One hidden turn or mirror swaps the rows below in pairs. Which row is each named row swapped with?
The rows were stretched afterwards, more along some directions than others.
Rala: [ -3   6 -17 -12  22  -7   2  19  -9 -38  37  22  -8 -16 -14 -28 -22  14]
fanuk: [-26  31  -2   6  13 -12  20 -12  15 -16   0  -4 -14 -27  16  21   7  23]
Kibon: [ -3   2 -15 -15  -1   7  -4  19  -5   7  18  -1  -1   9  11 -15  -4 -21]
zup: [ 19  32  -5  21  25 -11  15  -6 -29 -16  22   8  -6  -2  10 -12 -13   8]
pif: [ 14  -2   8 -16 -21   8 -12 -10   0   8   9  -6  -4  18  21  -8   1 -31]
betin: [-14  41  -6  17   9  12   8   1 -29   0 -38 -17  -3 -27  16  28  20  26]
lal: [ 11  -4  22  16 -12  -4  14 -24  10  26 -30   0  -9   9  -3  27  10 -11]
bita: [ 39 -15  17 -12 -28  -1 -18 -20 -21  12 -20 -13  18  17  -2  -9  10 -17]
Gilu: [ 22   7 -18   7  10   5 -16  10 -20  -6  23  -6  18  16  -1 -22  -9  -3]
raba: [-22  15 -14   7  29  16   1   3  -5 -20  30   7   8  -7  -3 -10  -4   7]
runal: [-32   0 -44   5  32   8  -9  34   6   2  33   4  16 -13  -6  -5  12 -16]
subad: [-23  -3   6  -7 -10   1   8   6   2  12 -30 -14   1  -2  14  16  14  -9]
Deti: [ 10  18   7   0  -9  -6   0  -7 -25  -9  35   1  -2  19  26  -9  -7   2]
Rarag: [ 17 -15  -3   9   3 -36  -1   3   4   9  46  16  25  14 -15 -20   2 -23]
neti: [ -9 -14   6  -3 -10   3   5  18  37  15 -15  -2  -6 -12 -16   5  19 -21]
zifa: [-18   4  -5  14   8 -29   9  14  -4 -13  24   9  28   0  -4 -11  -5  -9]
fezul: [ 15 -53  -7 -12 -24  -2 -11  18  21  25   4   2  25  20 -26 -22  26 -54]
moko: [ -4  13 -14  -1  -5 -33   3   9  -3  -7  41  -1  12   3   7  -9 -11 -15]
Tupem: [ 18  19   3  -4   5 -11   7   7 -31 -40  16   5  -7   1   5 -32 -25   7]
ziv: [ -4  -7   8  -1  -7 -12   6  15  -6  25 -24 -16   0   0  -1   5   9 -15]
kete: [  4  30 -10  14  14  -5  19  10 -20  -7  -5   3  -6 -23  -5  -2  12  13]
guge: [ 34  15  11 -17  -4  25   0 -20 -28   3 -21  -5  -7   3  18   9   9 -22]
daval: [-33 -31 -12  -2  -9 -16  -2  17  23 -14  22  19  21  -5 -42 -16  -9   9]
tak: [-21  13   6  15  17  11  22   4   4  13 -16 -11   3  10  23  27   5 -15]
Nodu: [ 15 -14   2 -20  -1  24  11  -3  14  11 -21  10  -3  -6 -20   7  14 -11]
Nuka: [-46 -22 -37 -12   5  13   2  11  35  16  -9  -6   3  -7   0  25  28  -1]
bolu: [ 14  -5  -7  -8  20   4   1  21 -12   4  10  12  -5  17  16 -17 -19  -9]
bedok: [ 16  28  14  -8  -4   3   9 -17   3   4 -12  -9 -19   5  32  10  -1 -15]
lel: [  4 -19  -9   0  -1   2  -4  -4  13  26 -13   4  10 -12 -37  -4  21   2]
toda: [  1  -2 -19  -5   7  -7  11  13   6 -29  40  19  -2  -2 -17 -28 -13   5]
mador: [  3  -3   6  29  10  -4   0  -9  -6  27   7  -2   4  30  27   5  -3 -12]
vusil: [ 33   4   7  -6  31   8  -1   9 -17  -8  11   2 -21  11  11 -10 -17  -2]
Vumo: [-31 -22 -24   4  13  14  -9   1  29   3  20   9  14  -7 -16   8  22   6]
Nud: [-23 -22 -12   6   9   2   1   9  30  -7   2  12  19 -19 -34   6  12  18]
tubaz: [-11  27  -8 -17   6  10  16  11 -24 -13  -1   8  -5 -18   7  -2   8  11]
Liv: [-35   2 -20   9   8 -17  16  26  16 -10 -19   8   1 -36 -24   1   4  31]
gimeg: [ 49   4  11  11 -11   6 -11 -30  -9  16  -6 -19   9  23   8   5  19 -11]
zudev: [-19   2   3   9  -8  -1  14 -13   5  -5 -35  -3  -4 -22 -21  23  10  27]
lagi: [  5  -1  -1   9  21  10   8  37   6   2  15   3  15   5  -5 -20   2 -31]
takub: [-17 -29   5  -6  -8  -8   8  -3  13 -19   7  23  12  -5 -30 -11   1  20]
Sot: [ -5 -16   4   1   9  -6   3   1   8  39 -28 -12   1   4  -7  17  10  -4]
lifo: [ 25   5  19  14   4   3  -3 -20 -22  32  -9 -12 -19  21  21   4   5 -13]
vad: [-16  18   1   2  22  -9  26 -18  -1   0 -10   0 -28  -4  35  36  -5  26]
vekez: [-26  12 -16   0  17 -12  15   7  -1   8 -17  -9 -14 -18  16  39   0  23]

fezul pairs with Deti
Kibon pairs with subad
vusil pairs with lal
Rala pairs with zudev
kete pairs with Vumo

